(in the rows, 128 means zero)
The rows of R fall into 4 groups, and each row is roughly a mix of its group's hidden directions.
R (139 x 10):
[[187 108 122 130 142 148  99  97 115 103]
 [124 112 154 107 177 151 116 166 133  93]
 [190 122 125 120 100 137 113 148 106 163]
 [146 173 146 136 118 100 139  78 151 111]
 [124 149 121 119 136 131 116  71 183 135]
 [106 102 173 133 114 173 145 157 147 112]
 [ 95 144 105 176 116 150 107 106 101 155]
 [109 159  93  97 152 101 132 166 133 100]
 [ 87 183 151 100 145 118 143 127 107 125]
 [154 110 100 142 127 147  94 158  76 119]
 [105 143  99 130 119  74 102 113  95 152]
 [ 84 130 101 149 129 115 116 137 161 179]
 [164 188 120  90 130 137 150 134 116 128]
 [165 145  98 171 140 140 107 127 126 173]
 [ 95 146 140 181 102 133 169 138 145 136]
 [124 123 111 150  67 129 135  87 116 156]
 [148 116 130 109 121  61 120  95 110 111]
 [ 96 123 112 134 146  81 105 118 148 175]
 [108 108 121  92 173 123  97 131  89 151]
 [136 130  94 145 161 102  84 122 108 167]
 [ 59 123 148 120 119 158 129 154 143 132]
 [ 66 120 128 139 175 139 108 130 110 118]
 [121 113 147  75  89 161 106 153 135 125]
 [127 122 185 134 139 104 172 102 126 151]
 [123 125 167 112  87 110 135 155 135 178]
 [107  79 159 109 162 154 118 155 134 144]
 [115 170 126 114 153 135 106 171 124  84]
 [ 95 114 136 124  92 104 105 176 162 124]
 [162 152  75 117 106 131 138 133 166 149]
 [149 188  93 121 121 126 126 113  93 148]
 [154 161  82 104 147 119 162 147 110 106]
 [117 127  99 131 143  93  65 141 142 147]
 [129 123  84 135 119 100 136  94 112 181]
 [104 142 126 108 169 166  96 140  87 123]
 [120  67 150 107 164 113 135 103 120 139]
 [125 192 116 103 127 151 130 120  95 105]
 [156 119  76 119 132 162  93 149 141 152]
 [ 86 118 153  83 126 112 143 150  96 103]
 [135 126  82 106 180 103  99 139 116 120]
 [145 150 134  66 166 119 144 152 116 122]
 [118 134 112 185 111 128 144  98 163 157]
 [159  64 130 123 140 131 113  90 133 140]
 [127 112 143  83 165 114  85  97 117 118]
 [ 75 121 157 176 132 140 143 150 125 143]
 [167 139 114 152 134 190 111 118 120 109]
 [ 75 120 144 134 132 156  82 104 105 134]
 [140 136  90 167 101 163 140 166 136 147]
 [114 109 136  93 120 106  85  77 142 119]
 [115 140 128 156  74 151 168 141 148 108]
 [ 96 124 143 170  98 130 101 124 161  91]
 [136 109 142  94  99 138  92  89 115 166]
 [111  86 181 120 140 116 127 111 134 168]
 [118 133  99 162 120 135 146 161 160 178]
 [113 108 162 137 103 124 164 137 171  91]
 [161 143 108 120  94 101 181 123 107 111]
 [139 123 105 114 138  88 123 137  91 183]
 [120 145 112 151 136  88 136 118 133 192]
 [137 150 124  95  99 141 106  97 112  75]
 [175  99  88  84 129 131 134 143 144 123]
 [156  70 135 133 151 109  92 119 102 124]
 [162 131 122  99 156 137 102 146  73 114]
 [148  75 102 124 122 142 131  88 134 165]
 [129 125  96 149 138 116 162  77  90 143]
 [161  77 141 135 102 149  83 130 135 118]
 [168 174  89 133 108 124 130 163 143 124]
 [174 116 144 102 110 113 159 127 177 123]
 [132 135 130 139 122 171 103  67 101 130]
 [135 122 151 146 153 163  94  80 119  99]
 [ 58 121 152 150 124 142 111 132 125 103]
 [ 85 129 140 115 117 153 148 188 115 132]
 [ 91  89 147 137 109 128  83 102 148 108]
 [136 147 156 139 167 129 140 155 135  70]
 [112 149 141 103 152 105 188 147 149 138]
 [142 182  97 112 152 146 143 112  91 125]
 [103  81 164 112  97 110 143 139 123  95]
 [115 130 110 145 136 171  70  96 129 118]
 [125 134 135  62 158 125 121 144  92 115]
 [131 137 145 112 114  80 153 175 156 145]
 [147 133 147 115 167 145 126 175 163  96]
 [ 88 156  97 152 138 139 101  88 103 124]
 [ 84 119 161  83 142 137 144 162 142 138]
 [120 129 155 157 109  61 110 126 136 145]
 [113 111  99 164 139 114  72 116 111 151]
 [ 94 104 114 132 105  87  95 138  87 120]
 [118  96 179 119 185 122 125 130 133 132]
 [155 148  79 166 138 110 110 144 160 116]
 [165  67 111 109 135 132 103 107 132 142]
 [147 103 154 187 111 140 131 101 154 118]
 [137 106 111 173 125 155  72 110 125 135]
 [123 151 117  94 142  72 126 142  87 139]
 [126  91 131 144 192 112 114 107 136 151]
 [ 95 121 105 173 140 135  96 115  99 162]
 [100 106 173 135  90 135 127 102 124 167]
 [118 134 175 159  87 106 117 128 128  89]
 [ 82 111 129 128 153  76 153 117 151 117]
 [172 162 105 103 124  86 149 108 145 126]
 [170 138  79 144 127  95 131 143 121 163]
 [110 141 114 130 180 159 123 123 124 180]
 [ 54 138 132 118 127 118 147 110 107 116]
 [129 132  97 163  93 132  97  80 118 147]
 [186 109 109 177 118 127 147 132 135 141]
 [117 132 161 160 161 144  95 153 170 118]
 [133  87 117 105 163 122  77  99 134 122]
 [114  81 137 109 112 166 114  98 127 166]
 [ 70 169 126 169 119 127 130 118 134 143]
 [145  68 132 171 139 137 125 111 150 109]
 [105 129 154 152 162  94 149  93  91 135]
 [142 162 122 190 136 109 146 127 137  94]
 [156 192 100 137 106 126 154 125 114 120]
 [113 155 158  97 176 132 136 173 132 127]
 [164 149 115 118 165 169 118 124 140 171]
 [160 139 124  81  89 122 142  87 147 125]
 [118 127 112 185 147 110  79 115 141 115]
 [171 179 122 163 119 142 155 109 129 122]
 [134  78 140 153 167 158 116  98 141 112]
 [172 123 118 121 160 142 140  72 104 134]
 [ 79 119 130  95 137 114 129 184 116 137]
 [142 142 115  67 101 150 158 154 118 129]
 [134  95 158 142 169 151 105  92 157 134]
 [107  88 167  86 129 131 150 162 123 141]
 [142 146 117  90 118 170 181 136 111 120]
 [147  53 123 119 123 127 105 151 125 127]
 [133  99 145 150  76 132 143  95 141 164]
 [100 144 104 117 134 116  90 142 135 187]
 [145  80 116 100 130 116 152  87  93 129]
 [117 124 115 133 153 174 111  81  90 116]
 [113 105 172 151 112  90 142 137 172 121]
 [ 95 135 110 162 161 133 121  84  91 135]
 [116  84 149 103 147  76 135 125 157 122]
 [ 95 165 105  81 113 124  88 130 117 121]
 [160 109 163 144 115 113 131  70 150 135]
 [138 138 133 102 100 151  91  80 106 155]
 [139 118 130 185 114 138 172 156 144 149]
 [143 175  91 145 137 146 152 170 115 117]
 [143 116 145 105 117 156 127 111  89 185]
 [125 103 147 173 111 153 149 149 155 168]
 [142 105 172  97 127 149 140 102 141  82]
 [155 197 122 124 135 121 162 111 117 130]
 [133 100 126 141 137 153  66 141  92 117]]

In each list below, one row fits none of the groups, and each other row fits one group, some only roughly. Which row is it?
  * J443: [154 161 150 104 122 151 114  87  91 105]
  * J397: [135 108 170 101 147 141 153 153 157 168]
  * J445: [134 134  94  86 167 147 134 135  85 147]
  * J925: [101 168 154  87 149 157 151 123 153 128]
  * J648: [160  93 153 122 159  99 141 146 168 149]
  * J177: [134 110 138 135 177 134  97 159 176 120]
  * J780: [133 194 137 147  92 144 145 139 117 146]
  * J225: [133  82 151 138 165 122  93 132 169 135]
  * J287: [133 111 148 124 166 172 154 120 124  80]
  * J355: [140 143 126 135 138  97 172 127 187 114]
  * J197: [162 146  77 113 108 120 173 128 121 142]
  * J120: [145 156  96 132 172 112 154 126 137  82]
  * J985: [176 102 153 136 132 149 130 170 136 161]
  * J917: [ 73 164 147 144 121 112  97 129  98 130]
  * J41: [ 84 141 116  84 164 109 135  98 111 136]
  J443
  * J205: [139 179 116 145 126 111 175 144 143 159]
  * J194: [113  93 127 134  86 159  76 123 128 139]
  * J742: [103 147 112  94 148 154 111  93  82 128]
  * J326: [163 130 116 151 121 132 166  79  91 123]
  * J157: [ 70  97 149 152 139 106 114 145 109 147]
  * J485: [109 130 126 112 129 121 164  86  73 149]
  * J977: [175  91 123 164 135 123 107 138 166 139]
  * J550: [168 119 125 158 114 101 151 169 166 129]
  * J815: [130  94 125 118 123 157 115  90  94  81]
  * J158: [101 112 112 104 129 178  99 101  93 125]
  * J711: [165 118 105  78 120 156 112 158 113 108]
  * J250: [124 107 116 101  93 151  69 121 118 150]
  J326
  * J124: [ 86 111 143 125 128 140 120  88 101 176]
  * J883: [155 164 137 133 151  93 177 106 142 114]
  * J970: [119 103 120 129 142 103 145  90 117 189]
  * J421: [163 165 140 138 115 149 140  72 115 142]
  * J566: [176 112 119 144 146 114 136 108 182 146]
  * J746: [157  77 143 138  98  91 127 145 156 133]
  * J224: [156 150 145  86 144 139 127 106  75 117]
  * J399: [124 104 158 167 101 138  86 116 152 100]
  * J967: [117  95 139 144 137 119 141 122 190 165]
  * J901: [151 135  88 132 166  78 129 149 122 105]
  J224
  * J102: [125 126 112 101 132 147 134 191 169 119]
  * J982: [133 101 150 137  69  97 111 127 148 154]
  * J72: [ 76 146 114 130 132  90 159 117 105 156]
  * J555: [156  92 113 120 142 119 105 115 145 187]
  * J497: [151 115 135 142 156 137 125  57 128 112]
  * J676: [102 156 143 106 142 110 100 146  95  81]
  * J658: [154 166 120 185 120 163 147 128 129 119]
  * J272: [141 133 128  74 123  90 147 101 161 107]
  * J624: [139 143 117 124 199 103 152 146 124 121]
  * J319: [116 107  94 173  84 118 121 146 153 147]
  * J354: [137 142 129 124 115 164  78 114  97  87]
  * J618: [118 157 100 115  92 128 166 120 108 173]
  * J244: [103 165 158 140 107 151 159 136  96  96]
  J102
  * J324: [130 122 156 133 113 169  98 134 143  71]
  * J543: [167 118 135 148 128 124 143 155 191 137]
  * J659: [158  91 142 113 167 124 133 173 136 157]
  * J122: [105 111 110 164 151 135  95  91  95 103]
  * J440: [138 148  83  93 109 134 151 142 130 176]
  * J505: [150 104  94 110 130  76 134  96 100 136]
  * J116: [141 128  83 120 121 138 154 129  85 175]
  * J897: [149 169 157 139 106  90 159 146 156 137]
  * J720: [110 101 109 130 165 105  69 113 121 121]
  * J960: [161 132 145 125 137 121 118 178 182 119]
  * J682: [128 113 126 150 108  57 151 127 138 110]
  J116
